[-1.04  1.76  3.22 -0.90]  buv
[-1.04  1.67  3.19 -0.90]  midog
[-1.04  1.67  3.07  8.74]  kezol
[-1.04  1.63  3.21 -0.90]  fip
[-1.04  1.76  3.15 -0.90]  Kurev
[-1.04  1.67  3.23 -0.82]  dubes
[-1.04  1.67  3.22 -0.90]  geda
shift -1: [-1.04]	[-1.05]
diff buv: [-1.04  1.76  3.22 -0.89]	4, [-0.90]
diff Kurev: [-1.03  1.76  3.15 -0.90]	1, [-1.04]
diff geda: [-1.04  1.68  3.22 -0.90]	2, [1.67]

[-6.05 -2.53  2.67 -1.54 -1.77] -> Musu
[-5.97 -2.53  2.89 -0.94 -2.66] -> Kub
[ 5.01 -2.30  0.28  0.90  0.13] -> fiti
[ 7.95 -2.28  2.57  1.08  1.86] -> sesa
[-1.41 -2.31 -4.48  0.87 -2.37] -> popa
[-7.59 -2.42  3.33 -0.06 -4.40] -> vunan
[-1.56 -2.30  0.28  0.90  0.13] -> vuda
[-6.05 -2.53  2.95 -0.94 -2.77] -> segi
[-4.46 -2.34  1.16  0.63  0.78] -> nolo
diff fiti: [ 5.01 -2.29  0.28  0.90  0.13]	2, [-2.30]
shift -1: [-1.41]	[-1.42]
shift +1: [-2.31]	[-2.30]
diff vuda: [-1.56 -2.30  0.28  0.91  0.13]	4, [0.90]
diff vuda: [-1.56 -2.30  0.27  0.90  0.13]	3, [0.28]
shift +1: [3.33]	[3.34]
shift -1: [-4.46 -2.34  1.16]	[-4.47 -2.35  1.15]

[ 2.10 -1.91  0.86 -0.06  1.85  0.63 -0.79 -0.17  1.51  0.06 -0.36 -1.47
 -2.72  0.41 -0.29  0.38  0.21 -0.11 -0.08  1.29 -1.85  0.85] = nisu
[-2.00  0.83 -1.24 -1.05  1.62  2.63 -0.85 -0.18 -0.97  3.26 -5.52  0.26
  1.48  1.65  1.44  1.84  0.77  0.06  0.02 -0.65  0.22  1.09] = Sidel
[-4.61 -2.77  1.38 -0.91 -4.78 -4.50  2.44 -1.42 -1.74  0.41 -2.14 -3.12
 -5.38 -1.22  3.56 -2.33 -2.13 -2.73 -1.39  1.26 -1.58 -2.26] = tev
[ 1.36 -0.54  4.50  0.41  0.00  1.86  2.12  0.09  1.50 -1.73  0.67  1.73
 -0.26  0.36  0.37  2.59  1.34 -1.01  2.65 -2.90  0.48  2.99] = Sesok
[-3.29  1.76  1.55  2.28 -3.84  0.42 -0.60  2.40  2.19  1.47  1.53 -1.27
  0.07 -0.51 -1.03  1.16  1.15 -6.55  1.75 -2.51  0.35  2.39] = Fofon
[-4.61 -2.77  1.38 -0.91 -4.78 -4.50  2.44 -1.42 -1.74  0.41 -2.14 -3.12
 -5.38 -1.22  3.56 -2.33 -2.13 -2.73 -1.39  1.26 -1.58  2.97] = biv
diff Fofon: [-3.29  1.76  1.55  2.28 -3.84  0.42 -0.60  2.40  2.19  1.47  1.54 -1.27
  0.07 -0.51 -1.03  1.16  1.15 -6.55  1.75 -2.51  0.35  2.39]	11, [1.53]
diff Sidel: [-2.00  0.83 -1.24 -1.05  1.62  2.63 -0.85 -0.18 -0.97  3.26 -5.52  0.26
  1.49  1.65  1.44  1.84  0.77  0.06  0.02 -0.65  0.22  1.09]	13, [1.48]
shift -1: [2.19 1.47]	[2.18 1.46]
diff Sesok: [ 1.36 -0.54  4.50  0.41  0.00  1.86  2.12  0.09  1.50 -1.73  0.66  1.73
 -0.26  0.36  0.37  2.59  1.34 -1.01  2.65 -2.90  0.48  2.99]	11, [0.67]
shift +1: [-2.00  0.83 -1.24 -1.05]	[-1.99  0.84 -1.23 -1.04]
diff biv: [-4.61 -2.77  1.38 -0.91 -4.78 -4.50  2.44 -1.41 -1.74  0.41 -2.14 -3.12
 -5.38 -1.22  3.56 -2.33 -2.13 -2.73 -1.39  1.26 -1.58  2.97]	8, [-1.42]
diff biv: [-4.61 -2.77  1.38 -0.91 -4.78 -4.50  2.44 -1.42 -1.74  0.42 -2.14 -3.12
 -5.38 -1.22  3.56 -2.33 -2.13 -2.73 -1.39  1.26 -1.58  2.97]	10, [0.41]

[ 0.48 -3.25  2.62  7.35  3.60  1.21  5.21  2.00  1.79  2.53 -3.04  3.20
 -6.14 -6.18 -0.38  2.76  2.16  2.47 -2.87 -2.64  1.84  0.25  3.79  4.29] -> Vubor
[-4.33 -0.61 -2.27 -0.24 -4.66 -4.08 -1.80 -2.73  1.78 -8.40 -0.16  2.50
 -1.44  0.27  0.65  1.64  0.84 -7.03 -3.10 -1.82 -4.59  1.97  3.15 -3.12] -> Vov
[ 0.84  1.23 -0.32 -4.47  0.50 -1.20 -1.35 -1.61  1.32 -1.73 -0.97 -3.25
  1.28  0.15 -0.18 -1.06  0.18  0.75  1.18  2.00 -2.31  3.00 -0.70 -0.24] -> Lat
[-3.22 -1.85 -0.64  5.85 -2.82 -0.65  0.91  0.71 -1.18 -1.90  1.27  5.60
 -2.36  0.06  0.57  2.52  0.20 -4.57 -3.13 -3.80  0.69 -3.12  2.56 -1.08] -> pibe
[-1.80 -2.58  0.86  6.11 -1.07  1.12  2.90  2.03  2.03  1.18 -0.55  4.37
 -3.84 -3.71  1.16  1.34  1.44 -1.48 -2.36 -2.38  2.11 -1.62  3.06  1.47] -> dab
[-0.09  3.01 -2.01 -5.99 -1.71 -2.43 -4.32 -2.54 -3.27 -3.22  2.38 -2.64
  4.96  5.89 -0.34 -0.55 -1.81 -2.27  1.81  1.00 -2.75 -0.10 -2.76 -3.09] -> kov
[-0.40 -2.95  1.85  7.30  1.83  1.30  4.21  2.12  0.95  2.22 -1.65  3.99
 -5.01 -4.51 -0.02  2.39  1.52  0.90 -2.72 -2.84  2.26 -1.18  3.19  2.92] -> Paf
[ 3.36 -1.48  3.07  3.81  5.62  3.12  4.24  2.58  0.37  6.48 -2.28 -0.43
 -2.88 -4.22 -0.89  0.45  0.88  6.50  0.35  0.04  3.47 -0.14  0.25  4.67] -> Sipig
diff Sipig: [ 3.36 -1.48  3.07  3.81  5.62  3.12  4.24  2.58  0.37  6.48 -2.28 -0.42
 -2.88 -4.22 -0.89  0.45  0.88  6.50  0.35  0.04  3.47 -0.14  0.25  4.67]	12, [-0.43]
shift -1: [-0.61 -2.27 -0.24]	[-0.62 -2.28 -0.25]
diff Vubor: [ 0.48 -3.25  2.62  7.35  3.60  1.21  5.21  2.00  1.79  2.54 -3.04  3.20
 -6.14 -6.18 -0.38  2.76  2.16  2.47 -2.87 -2.64  1.84  0.25  3.79  4.29]	10, [2.53]

[ 1.37  0.39 -1.42 -0.30 -1.66 -0.04  1.26 -4.77  1.68  0.06 -4.10  1.74
  2.89] -> Lanog
[ 0.31  0.55  3.73 -0.73  3.19 -3.15 -0.30  0.18  0.51 -0.73  0.84  2.86
  0.52] -> Nol
[ 3.53 -0.88  3.06 -1.66 -0.15 -0.72  2.26  2.98 -0.25 -2.82  5.26 -3.90
 -0.42] -> til
[-3.51 -2.97 -2.04  2.29 -0.86  0.09  0.35 -1.98 -1.07 -0.69 -6.81  0.63
  3.77] -> mamum
[ 4.98  1.72 -0.48 -1.52  0.62  0.40 -1.89  6.06 -2.49 -0.76  5.53 -5.05
  0.80] -> vaga
[ 0.99 -5.72 -4.78  0.79 -0.50  2.80  4.54 -0.56 -0.52  3.49 -7.83  3.82
  2.08] -> lufe
[ 2.90 -1.38  4.06 -1.59  0.97 -0.83  1.97  2.32 -0.02 -3.09  4.49 -2.97
 -0.70] -> Ges
[-1.14  0.04  4.58  6.53 -1.39  1.97 -0.49  4.20  2.89 -0.48 -3.75 -0.49
 -1.74] -> fes
[ 0.83 -1.46  3.54 -0.85  2.64 -4.22 -0.85  0.94 -1.50 -1.04  2.85  0.83
  0.26] -> dami
diff til: [ 3.53 -0.88  3.06 -1.66 -0.15 -0.72  2.26  2.98 -0.24 -2.82  5.26 -3.90
 -0.42]	9, [-0.25]
diff Nol: [ 0.31  0.55  3.73 -0.73  3.19 -3.14 -0.30  0.18  0.51 -0.73  0.84  2.86
  0.52]	6, [-3.15]
diff Nol: [ 0.31  0.55  3.73 -0.73  3.19 -3.15 -0.29  0.18  0.51 -0.73  0.84  2.86
  0.52]	7, [-0.30]

[ 7.82  0.16  3.54 -2.56  1.96] -> tepa
[ 7.82 -2.12  3.54 -2.26  3.95] -> Gazot
[ 7.82  0.16  3.54 -2.26  3.95] -> sorep
diff Gazot: [ 7.82 -2.12  3.55 -2.26  3.95]	3, [3.54]
diff sorep: [ 7.82  0.16  3.53 -2.26  3.95]	3, [3.54]

[ 0.96 -1.62  1.97 -1.00  2.83  1.55  0.44 -1.24  1.31 -1.54 -2.01  0.19
 -2.58 -2.87 -1.30 -0.55  6.17  0.72 -0.49 -2.04  0.26  0.19  0.26 -2.89
 -1.91  1.34  2.29  1.44] -> Sotok
[ 1.79  2.25 -0.23 -2.26 -5.31 -1.16 -3.67 -1.78 -1.75  1.15  1.89  0.90
  1.99 -0.34 -1.95 -0.49 -3.08  0.42  0.55  2.24 -1.32 -0.32  0.42  2.11
  0.35  2.32  1.05 -0.88] -> Lif
[ 1.30 -1.30  2.13 -0.13  3.20  1.59 -0.02 -0.95  0.76 -4.71 -0.69  0.58
 -3.46 -0.20 -1.04  0.31  6.49  0.43 -0.46 -2.13  0.62  0.07 -0.28 -2.12
 -2.01  2.68  3.90  1.30] -> kuvud
[-1.66  0.37 -2.21  2.69  0.61 -0.75  1.23  2.30 -0.55 -0.58  1.02 -1.69
  0.35  3.92  2.36  1.26 -3.70 -0.60  0.39  0.07  0.76  0.60 -1.04  2.04
  1.32 -1.39 -1.47 -0.42] -> Puba
[-0.29 -2.72  1.86  0.66  5.92  2.07  1.94  0.04  2.44 -2.38 -2.82 -0.39
 -3.78 -0.53  0.10 -0.23  7.49 -0.58 -0.83 -3.01  1.12 -0.05 -0.27 -3.89
 -1.90 -0.34  1.63  1.62] -> gebit
[ 0.33  0.68  0.92  2.17  0.50 -0.12 -1.92  1.02 -1.73 -5.85  2.02 -0.79
 -2.45  3.85  0.93  1.15 -0.32 -0.03  0.37 -0.79  0.92 -0.35 -1.30  2.15
 -0.06  2.82  3.43  0.02] -> zupur
shift +1: [-0.06]	[-0.05]
shift -1: [-3.89 -1.90]	[-3.90 -1.91]
diff gebit: [-0.29 -2.72  1.85  0.66  5.92  2.07  1.94  0.04  2.44 -2.38 -2.82 -0.39
 -3.78 -0.53  0.10 -0.23  7.49 -0.58 -0.83 -3.01  1.12 -0.05 -0.27 -3.89
 -1.90 -0.34  1.63  1.62]	3, [1.86]
diff gebit: [-0.29 -2.73  1.86  0.66  5.92  2.07  1.94  0.04  2.44 -2.38 -2.82 -0.39
 -3.78 -0.53  0.10 -0.23  7.49 -0.58 -0.83 -3.01  1.12 -0.05 -0.27 -3.89
 -1.90 -0.34  1.63  1.62]	2, [-2.72]
shift +1: [-0.32]	[-0.31]
diff zupur: [ 0.33  0.68  0.92  2.17  0.50 -0.12 -1.92  1.02 -1.73 -5.85  2.02 -0.79
 -2.45  3.85  0.93  1.15 -0.32 -0.03  0.37 -0.79  0.92 -0.35 -1.30  2.16
 -0.06  2.82  3.43  0.02]	24, [2.15]
diff Sotok: [ 0.96 -1.62  1.97 -1.00  2.83  1.55  0.44 -1.24  1.31 -1.54 -2.01  0.19
 -2.59 -2.87 -1.30 -0.55  6.17  0.72 -0.49 -2.04  0.26  0.19  0.26 -2.89
 -1.91  1.34  2.29  1.44]	13, [-2.58]

[-7.15 -3.07  2.00 -1.59] : Tefod
[-7.38 -2.91  1.47 -1.37] : mari
[-7.15 -3.07  0.55  4.64] : lifeg
[-8.54 -3.15  1.14  1.08] : gosi
[-7.15 -3.07  0.55  2.27] : deris
[-8.42 -3.14  1.03  1.93] : gov
diff mari: [-7.38 -2.91  1.47 -1.38]	4, [-1.37]
diff gosi: [-8.53 -3.15  1.14  1.08]	1, [-8.54]

[ 3.18  2.69 -8.27 -7.93  0.18] -> kene
[ 2.37 -2.97 -6.48 -2.70 -3.73] -> vuri
[ 2.37 -2.97 -0.40 -2.70 -3.73] -> rak
diff rak: [ 2.37 -2.98 -0.40 -2.70 -3.73]	2, [-2.97]
diff rak: [ 2.37 -2.96 -0.40 -2.70 -3.73]	2, [-2.97]

[ 6.92 -2.41 -6.37  6.28 -1.42 -0.09  0.07  5.13  7.31  4.80 -1.04 -0.60]  fome
[ 4.98 -1.73 -5.27  4.83 -0.07 -0.27 -0.37  4.52  6.18  3.83 -1.11  0.00]  zutem
[ 2.84 -1.51 -3.07  2.22  0.86 -0.69 -1.61  3.32  1.49  0.84 -2.24  0.52]  gute
[ 2.77 -2.63 -4.65  2.15 -1.12 -0.67 -1.17  3.17  4.63  1.63 -1.80  0.18]  povut
[ 6.21 -1.84 -6.09  5.67 -1.05 -0.34  0.11  5.28  7.03  3.99 -0.55 -0.64]  lusum
[-1.27  1.78 -5.30  0.87  0.41 -1.62 -0.62  3.32 -6.01  0.33 -2.56  1.83]  pomok
[-3.38  3.84 -0.63  0.11  7.98 -3.37 -0.45  3.05  3.11  2.89 -0.57  4.05]  Nuv
[-1.00 -0.38 -3.50  0.96  4.15 -0.68 -0.63  2.20  3.17  1.53 -0.80  0.90]  fas
[ 0.67  0.22 -4.19  1.78  2.18 -1.08 -0.39  3.82  4.08  1.18  0.09  0.24]  Gesog
[ 3.95 -1.28 -5.39  3.66 -0.64 -0.45 -0.35  4.79  5.38  1.81 -0.23 -0.66]  bup
[-0.79  1.21 -1.32  1.76  3.56 -2.42 -1.35  3.43 -3.17 -0.05 -2.67  1.60]  tula
diff Gesog: [ 0.67  0.22 -4.19  1.78  2.18 -1.08 -0.39  3.82  4.08  1.18  0.10  0.24]	11, [0.09]
diff Nuv: [-3.38  3.84 -0.63  0.11  7.98 -3.38 -0.45  3.05  3.11  2.89 -0.57  4.05]	6, [-3.37]
diff zutem: [ 4.98 -1.73 -5.27  4.83 -0.07 -0.27 -0.37  4.51  6.18  3.83 -1.11  0.00]	8, [4.52]
shift +1: [-0.67 -1.17]	[-0.66 -1.16]

[-0.89  3.87  3.68  1.01  0.81 -1.20 -4.61 -1.55  2.07  3.66 -1.97  1.32
  2.84  1.37  0.56  2.64  1.06  0.46  0.28  0.50  1.92  1.37  0.68  4.48
  2.63 -2.15 -2.56  2.84 -1.59 -3.46 -1.78  1.70 -2.95 -0.34  3.78 -6.99
  0.59 -1.67  0.02 -1.24 -1.89 -3.51 -3.45  3.42 -1.20  3.12 -1.76  1.54
 -0.07 -2.10 -3.76  0.43  0.21 -4.43 -0.61 -0.45  1.92] = Gaban
[-0.89  3.87  3.68  1.01  0.81 -1.20 -4.61 -1.55  2.07  3.66 -1.97  1.32
  2.84  1.37  0.56  2.64  1.06  0.46  0.28  0.50  1.92  1.37  0.68  4.48
  2.63 -2.15 -2.56  2.84 -1.59 -3.46 -1.78  1.70 -2.95 -0.34  3.78 -6.99
  0.59 -1.67  1.83 -1.24 -1.89 -3.51 -3.45  3.42 -1.20  3.12 -1.76  1.54
 -0.07 -2.10 -3.76  0.43  0.21 -4.43 -0.61 -0.45  1.92] = Rubon
[-2.03  0.46  3.76  0.90  0.99  2.79 -0.77  0.24  1.38  2.31  1.30  0.64
 -1.74  0.27  0.26 -2.65  1.79  0.12  0.69 -0.56  1.87 -3.28 -0.98  1.37
  0.28 -3.85 -4.95 -0.77  2.89  0.88 -2.27 -0.95 -0.61  1.71 -0.98 -5.71
  0.46 -2.81 -1.11 -0.48 -2.58 -2.65 -0.10 -4.28  1.55  4.38  0.32  4.06
  2.87  0.81 -0.71 -0.77  0.84 -3.46 -0.05 -1.91 -2.35] = lek
diff Gaban: [-0.89  3.87  3.68  1.01  0.81 -1.20 -4.61 -1.55  2.07  3.66 -1.97  1.32
  2.84  1.37  0.56  2.64  1.06  0.46  0.28  0.50  1.92  1.37  0.68  4.48
  2.63 -2.15 -2.56  2.84 -1.59 -3.46 -1.78  1.70 -2.95 -0.34  3.78 -6.99
  0.59 -1.67  0.02 -1.24 -1.89 -3.51 -3.45  3.42 -1.20  3.12 -1.76  1.54
 -0.07 -2.10 -3.76  0.43  0.22 -4.43 -0.61 -0.45  1.92]	53, [0.21]
shift -1: [ 4.48  2.63 -2.15]	[ 4.47  2.62 -2.16]
diff lek: [-2.03  0.46  3.76  0.90  0.99  2.79 -0.77  0.24  1.38  2.31  1.30  0.64
 -1.74  0.27  0.26 -2.65  1.79  0.12  0.69 -0.56  1.87 -3.28 -0.98  1.37
  0.28 -3.85 -4.95 -0.77  2.89  0.88 -2.27 -0.95 -0.61  1.71 -0.98 -5.71
  0.46 -2.81 -1.11 -0.48 -2.58 -2.65 -0.10 -4.28  1.55  4.38  0.33  4.06
  2.87  0.81 -0.71 -0.77  0.84 -3.46 -0.05 -1.91 -2.35]	47, [0.32]
diff lek: [-2.03  0.46  3.76  0.90  0.99  2.79 -0.77  0.24  1.38  2.31  1.30  0.64
 -1.74  0.27  0.26 -2.65  1.79  0.12  0.69 -0.56  1.87 -3.28 -0.98  1.37
  0.28 -3.85 -4.95 -0.77  2.89  0.88 -2.27 -0.95 -0.61  1.71 -0.98 -5.71
  0.46 -2.81 -1.11 -0.48 -2.58 -2.65 -0.10 -4.28  1.55  4.38  0.32  4.06
  2.87  0.81 -0.71 -0.77  0.84 -3.47 -0.05 -1.91 -2.35]	54, [-3.46]
shift -1: [0.12 0.69]	[0.11 0.68]
shift +1: [0.56]	[0.57]

